Small tables with named rows and columns. After each table, cells are looked up by row and column.

Tekulo
         Kivi  Ziv  Bizuna
Gato      8.1  4.0     8.6
Zek       8.2  5.2     8.6
Ladiv     8.0  4.3     8.6
Zokuz     8.9  9.5     8.3
Kudetut   8.8  7.4     8.2
Koz       7.8  2.3     8.6
Rogete    8.3  5.4     8.4
Ref       8.4  4.3     8.6

Kivi of Gato: 8.1
Kivi of Zokuz: 8.9
Bizuna of Zokuz: 8.3
Ziv of Ladiv: 4.3
Kivi of Koz: 7.8
Bizuna of Rogete: 8.4
Ziv of Koz: 2.3
Ziv of Gato: 4.0
Ziv of Rogete: 5.4
Bizuna of Kudetut: 8.2
Kivi of Kudetut: 8.8

Table Liref
	Kiku	Gugaf	Ker	Vesapap	Tabaf	Fusavor	Lunu	Dos	Rof
Naleg	79	31	49	38	45	19	46	34	29
Kur	70	36	55	46	44	28	54	34	39
Besu	46	45	15	32	50	43	18	52	34
Rolum	45	47	21	35	49	46	24	54	38
Numun	46	33	45	51	58	43	40	37	33
Lofi	40	33	52	63	78	54	47	31	38
Vop	44	32	51	61	76	47	46	29	37
Putid	49	62	44	33	17	43	52	62	57
Vibavul	59	42	56	45	41	36	54	42	44
Sasulaf	8	64	40	53	50	76	42	64	63

Naleg, Rof: 29
Vop, Fusavor: 47
Kur, Tabaf: 44
Putid, Dos: 62
Vop, Lunu: 46
Besu, Kiku: 46
Sasulaf, Kiku: 8
Row with the largest Fusavor: Sasulaf

Dol:
fields: Mul, Pina, Mak, Sute, Safo
Fis: [8344, 7194, 3246, 3368, 4053]
Sim: [5866, 5369, 4524, 4386, 3079]
Fivu: [412, 1341, 86, 841, 1553]
Ril: [3880, 3894, 6462, 5942, 6187]
Mamono: [1403, 2075, 3906, 3892, 2634]
Tar: [4377, 4264, 5179, 4914, 4927]
Ridad: [3387, 3539, 3898, 3886, 2776]
Gegof: [1403, 2072, 5824, 5427, 4054]

Pina of Fivu = 1341
Mak of Tar = 5179
Mul of Fivu = 412
Mak of Ridad = 3898
Mak of Ril = 6462
Pina of Ril = 3894
Safo of Fis = 4053
Mak of Mamono = 3906

Vef:
,Nep,Rapaz,Dop,Gor,Bok,Bub,Nagiv
Zel,12,9221,-388,3127,731,1373,-1047
Bezugef,359,6873,193,3243,1260,1573,-817
Fip,3348,1894,1165,-1861,-575,3615,508
Nebuzu,3200,1909,1552,-1433,-362,3723,589
Kiralez,4059,2966,-7,1736,3504,5209,2537
Vil,4638,2787,-382,3425,4865,6139,4041
Tet,4669,2907,-285,3192,4814,6308,4070
Lazi,-1009,1198,4683,746,-1149,-2316,37
Dad,139,4682,1839,3293,1556,562,571
Rom,5083,-8622,5065,1116,3010,3275,5641
Zomena,-493,1248,5039,871,-975,-2416,-251
Zib,-779,1423,4872,613,-749,-2546,-189
Mazera,882,2351,3044,5260,4406,673,3547

Gor of Tet = 3192
Rapaz of Zomena = 1248
Gor of Fip = -1861
Gor of Mazera = 5260
Bub of Mazera = 673
Nagiv of Tet = 4070

Table Balukeg
columns: Liso, Lerun
Bota: [35.429, -85.411]
Sarono: [85.063, -53.229]
Lepedil: [85.155, -51.799]
Kofelo: [76.111, -67.073]
Muve: [37.265, -80.386]
Teseril: [77.512, -65.728]
Bul: [54.048, -56.415]
Suga: [45.136, -79.480]
Sisil: [-3.450, -86.472]
Varovo: [84.008, -56.011]

Kofelo, Liso -> 76.111
Suga, Lerun -> -79.480
Sisil, Lerun -> -86.472
Bul, Lerun -> -56.415
Sarono, Liso -> 85.063
Bota, Lerun -> -85.411
Bul, Liso -> 54.048
Lepedil, Liso -> 85.155
Muve, Liso -> 37.265
Varovo, Liso -> 84.008
Row with the largest Liso: Lepedil

Table Rer
        Fidal  Lugezuf  Gamasa  Sok
Tup       100      173     104  155
Vupabo    142      136      98  134
Notir     146      108     110  181
Nivamo    136      138     115  106
Medod     122      130     133  197
Momora    132      116     134  129
Mis       135      122     136   62

Mis, Gamasa => 136
Momora, Gamasa => 134
Momora, Sok => 129
Notir, Fidal => 146
Notir, Sok => 181
Nivamo, Sok => 106
Tup, Lugezuf => 173
Mis, Lugezuf => 122
Tup, Gamasa => 104
Medod, Fidal => 122
Notir, Lugezuf => 108
Medod, Lugezuf => 130
Vupabo, Sok => 134
Vupabo, Fidal => 142
Nivamo, Fidal => 136
Tup, Fidal => 100
Row with the largest Fidal: Notir

Pelamad =
columns: Mam, Nud
Vofin: [46.101, 38.325]
Kenavi: [23.906, 23.175]
Kob: [17.774, 59.854]
Rigepa: [21.090, 73.778]
Vatu: [18.636, 75.702]

Nud of Kenavi is 23.175
Mam of Rigepa is 21.090
Nud of Vatu is 75.702
Nud of Vofin is 38.325
Mam of Kob is 17.774
Mam of Vofin is 46.101
Mam of Vatu is 18.636
Nud of Kob is 59.854
Mam of Kenavi is 23.906
Nud of Rigepa is 73.778

Dut
         Pon  Noro  Mezu  Nipas
Voli     210    92   218     63
Lerozik  118   235    78    189
Zoleti   207   103   212     58
Lugiz     97    81   155    168
Kogen    140   252    86    172
Gipi      93    90   153    173
Baki     209   105   217     60
Nopunu   189    85   220     76
Luteme   161    67   214     90
Mirifug  124   240    78    179
Dotane    85   100   150    183
Pel      121   233    77    182
Buzulu   207   103   216     61
Rere     139   138   139    141

Buzulu, Pon: 207
Baki, Mezu: 217
Nopunu, Noro: 85
Baki, Nipas: 60
Lugiz, Noro: 81
Zoleti, Nipas: 58
Lugiz, Pon: 97
Luteme, Mezu: 214
Mirifug, Mezu: 78
Dotane, Mezu: 150
Zoleti, Pon: 207
Lerozik, Mezu: 78
Gipi, Mezu: 153
Voli, Mezu: 218
Mirifug, Nipas: 179
Zoleti, Noro: 103
Pel, Nipas: 182
Rere, Mezu: 139
Lerozik, Noro: 235

Rer:
          Gud  Rosip   Rel  Dega
Lam      -0.3    0.3  -0.3  -0.3
Tutef    -0.3    0.2  -0.3  -0.3
Foz       0.7    0.1  -0.3   0.6
Zosad    -0.3    0.2  -0.3  -0.3
Rit      -0.3   -0.5   0.4  -0.3
Tovok     0.9    0.2  -0.4   0.9
Giv      -0.3   -0.6   0.4  -0.3
Sok      -0.4    0.3  -0.3  -0.2
Dudakif  -0.4    0.2  -0.2  -0.3
Pibozag  -0.5    0.1  -0.1  -0.4
Sefat     0.7    0.2  -0.3   0.6
Rasekid  -0.2   -0.6   0.4  -0.3
Farasu    0.6    0.1  -0.3   0.6
Naf      -0.3    0.3  -0.3  -0.3

Rit, Gud => -0.3
Lam, Rel => -0.3
Lam, Gud => -0.3
Lam, Dega => -0.3
Rit, Dega => -0.3
Rit, Rosip => -0.5
Tutef, Dega => -0.3
Sefat, Rel => -0.3
Foz, Gud => 0.7
Naf, Dega => -0.3
Farasu, Gud => 0.6
Rit, Rel => 0.4
Tovok, Rosip => 0.2
Dudakif, Dega => -0.3

Nim =
        Teli  Sir  Tizub  Vako  Defodor  Gulun  Divebi
Dotek    147  147    142   144      147    145     142
Loga     175  199     81   234      166    119     224
Dasan    176  205     71   241      172    116     227
Morofu   187   97    186   120       89    208     106
Mana      50  136    164   116      186    108     121
Fal      160  215     59   251      182    114     236

Fal, Tizub -> 59
Fal, Divebi -> 236
Fal, Vako -> 251
Mana, Sir -> 136
Loga, Gulun -> 119
Mana, Vako -> 116
Morofu, Sir -> 97
Morofu, Defodor -> 89
Dotek, Divebi -> 142
Loga, Teli -> 175

Zes:
         Zelegu    Tek   Lefo   Vigu  Geremeb    Sar
Gavagad   -2.47  -6.57   0.03  -0.28    -4.13   1.65
Kot       -3.41  -2.29   0.27  -0.09    -6.76   2.14
Gom        2.27  -1.54  -6.34  -0.13     2.63  -2.29
Noz       -0.22   3.62   3.71   1.73    -2.80   1.42
Milut     -4.97  -3.91   3.04   1.88     0.57   1.44
Nufu      -0.42  -5.48   4.09   1.18    -2.24  -2.49
Tunureb    1.85  -6.15  -1.78   0.02    -0.20  -5.04
Sena      -0.94   2.25  -3.39  -3.96     4.63  -1.73
Tarigi     2.96  -3.78  -4.38  -0.39     2.35  -3.82
Lamafu     3.65   0.21  -1.08  -4.53    -5.23  -1.52
Kiv       -0.83  -4.74  -2.39  -5.63     3.00  -1.98
Segisav   -0.50   1.04  -1.48   2.75     5.21   0.71

What is the Vigu of Kiv in Zes?
-5.63
What is the Sar of Gavagad in Zes?
1.65
What is the Tek of Gom in Zes?
-1.54
What is the Zelegu of Gavagad in Zes?
-2.47
What is the Vigu of Lamafu in Zes?
-4.53
What is the Vigu of Kot in Zes?
-0.09
What is the Lefo of Nufu in Zes?
4.09
What is the Geremeb of Gom in Zes?
2.63
What is the Sar of Lamafu in Zes?
-1.52
Which row has the largest Tek? Noz

